Rotation paths and how fast each direction turns (degrees a step)
Each turn is a multiple of 5 degrees from 10 to 175, or 0.
Each row of a path follows its step; steps can be skipped.

step 0: 18; 18; 18; 26; 1; 34; 4; -9; 4; -20; -16; -6; 4; 5; -34; 5; -8; -1; -2; 12; 27; 18; -16; -2; 9; 15; 4; -15; 2; -28; -3; 2; -24; -7; 11; 18; -7; 7; 14; 7; -14; -12; 24; 45; 11; 3; -17; 29; -45; -1; -5; -5; -10; -11; 12; -23
step 2: 0; 15; 17; 25; -20; -27; 25; 10; 9; 7; 3; -23; 9; -26; 4; -6; -3; 35; 9; -18; -11; -4; 15; 11; 16; -15; -7; 14; 22; -24; 27; -27; -10; 13; -3; 23; 4; 12; -21; 32; -21; 12; -9; -4; 33; -4; 12; -6; 9; -3; -16; -26; -11; 3; 23; -12
step 3: 45; 12; -7; -13; 0; 2; -4; 15; -8; 13; -6; -17; -10; 4; -25; 1; -3; 23; 0; -19; 18; -3; -8; 13; -11; 10; 12; 3; 18; -2; 5; -15; 6; -6; 39; 24; -5; -13; 13; -16; 9; 34; -17; -13; 14; 12; -2; -25; -30; -14; -27; -3; 13; -7; 12; -47
step 4: -14; 21; -9; 8; -32; -4; 16; 11; -13; -10; 3; 5; 18; 5; -16; -3; -6; 33; -25; -18; 6; -13; -17; -8; -4; -1; 32; -18; -16; -27; -6; 21; -14; -12; -8; 3; -39; -16; 21; -8; -1; -25; -18; 8; 3; 39; -5; -2; 24; -1; 3; 4; 10; -12; -15; -40
step 5: 9; -6; 5; -1; -19; 16; -17; -9; 12; 13; -10; 13; 35; -23; -36; 24; -4; 6; 22; 7; -9; 2; 7; 4; 1; -24; 27; 13; 0; -37; 8; -32; -13; -11; -31; 28; 1; -4; 4; 11; -3; -24; 4; -6; -6; 6; -35; 1; -7; -24; 4; 0; -33; -10; -2; -7
step 6: 12; -2; 17; -10; -18; -25; -6; 26; 30; -14; 4; 9; 21; 8; -3; -3; 6; 12; 36; -17; 27; -19; -20; -21; 5; 10; 18; 38; 6; -22; 6; -8; 29; -1; 12; -5; -7; 5; 2; 29; 36; 25; -23; 22; 4; -2; -12; 4; -19; -5; 6; 9; -8; -16; 9; 12
step 7: 7; 17; -8; -10; -1; -4; 9; 6; -22; 5; 3; 3; 24; 0; -8; -32; 3; 21; -14; -39; 8; 9; -6; 10; -3; -22; -4; 16; -8; -25; 32; -10; -16; 3; 40; -6; 16; 10; 19; 11; -28; -3; -38; 3; 29; 5; -9; 12; 1; 2; 13; 35; 11; 5; 8; 21
step 9: 4; 22; -39; 6; 16; -1; 22; 13; 26; 6; -15; 14; -11; 9; 5; -1; -40; 15; -1; 4; -3; -7; -4; -20; 6; -32; 48; 13; -13; -18; -4; 16; -10; 17; 0; 7; -21; -4; 7; 11; 28; 10; -8; 14; -22; 8; -22; 18; 10; -10; -5; -9; -10; 19; 20; -4
step 10: -2; -8; 14; 1; -10; -13; 30; -5; 30; 9; 23; -24; 4; 6; -6; 10; -29; 27; -23; -16; 0; 24; -14; 0; 7; -9; -8; 19; -21; -19; 32; -15; -5; 1; -16; 14; 2; -26; -24; 0; -3; 8; -22; -2; 15; 6; -20; 12; -16; -6; -17; -4; -52; 11; -9; 18
step 11: 24; 27; -13; -8; -30; 9; 15; 0; 3; -8; 17; 1; 3; 16; 9; -9; -23; -31; 27; -3; 22; -9; -18; 3; -7; -1; -7; 3; -7; 6; 21; -25; 13; 1; 35; -8; -12; -32; 19; 2; -6; 3; 0; 3; 23; 23; 14; -22; -33; -31; -12; -2; -33; -11; 11; -4
Speeds:
1; 3; 7; -1; 3; -2; 3; 3; 3; 1; 2; -4; 6; -8; -6; -6; -18; -4; -3; 1; 0; -2; 7; -4; 7; 0; 4; 0; 3; 7; -7; 2; -2; -6; 5; -4; 4; 2; 2; -6; -3; -6; -3; -3; 0; 3; 0; -7; -4; 5; -2; 5; 13; 3; 1; -4
80
4; 4; 2; 0; -2; 11; 0; -4; 3; -6; -5; -1; -1; 0; -2; 6; 0; -6; 5; 3; 3; -3; 3; -12; -6; 2; -5; 1; 2; 5; -1; 0; 2; 2; 2; 7; 4; -1; 8; -5; 7; 4; -4; 2; -1; -13; -1; -10; -8; -2; -3; -3; -4; -10; 5; -4
135
-7; 2; -10; -5; -3; 5; -1; -1; 0; 5; 8; -7; -11; -1; -4; -3; 1; 5; -6; 3; 3; -6; 2; -5; 6; 3; 7; -3; 3; -7; -7; -3; 4; -1; -3; 6; -3; 4; 5; -14; -3; 1; -4; -5; -7; -3; 0; 8; 1; 1; -2; -3; -6; 5; -2; -4
70
3; -3; 3; 5; 1; -2; -4; -1; 1; 6; 10; -6; -3; 1; -6; -6; 2; -3; -3; -5; -1; 14; -7; 1; -5; -5; -5; 1; -3; 4; -2; 5; 10; 2; 2; 0; -4; 8; 3; -3; 1; 3; -9; 12; 8; -2; -5; -2; -4; -4; -1; 0; 1; 5; -6; -5
100
3; -1; 4; 7; -4; 9; 3; -7; -6; -2; 4; -3; 0; 3; 1; 5; -3; 6; -5; 1; 0; -12; -7; 4; -3; 0; -2; 4; -3; 4; 8; 0; 6; 0; -5; 2; 6; -7; 5; -5; -1; 1; -3; 7; 0; 4; -1; 3; 4; 12; -3; 13; 4; 4; -2; 3
115
-3; -5; 7; 3; -3; 2; -8; -2; 3; 3; -2; -1; -2; 3; 7; -16; 3; -3; 7; 6; -1; -2; 5; 0; 4; 5; 2; 4; -8; -4; 3; -2; -2; 3; 4; 10; -6; 6; 2; -5; -3; 0; 3; 1; 5; 3; -5; 2; -5; 7; 6; 4; 4; -9; 5; 6
60
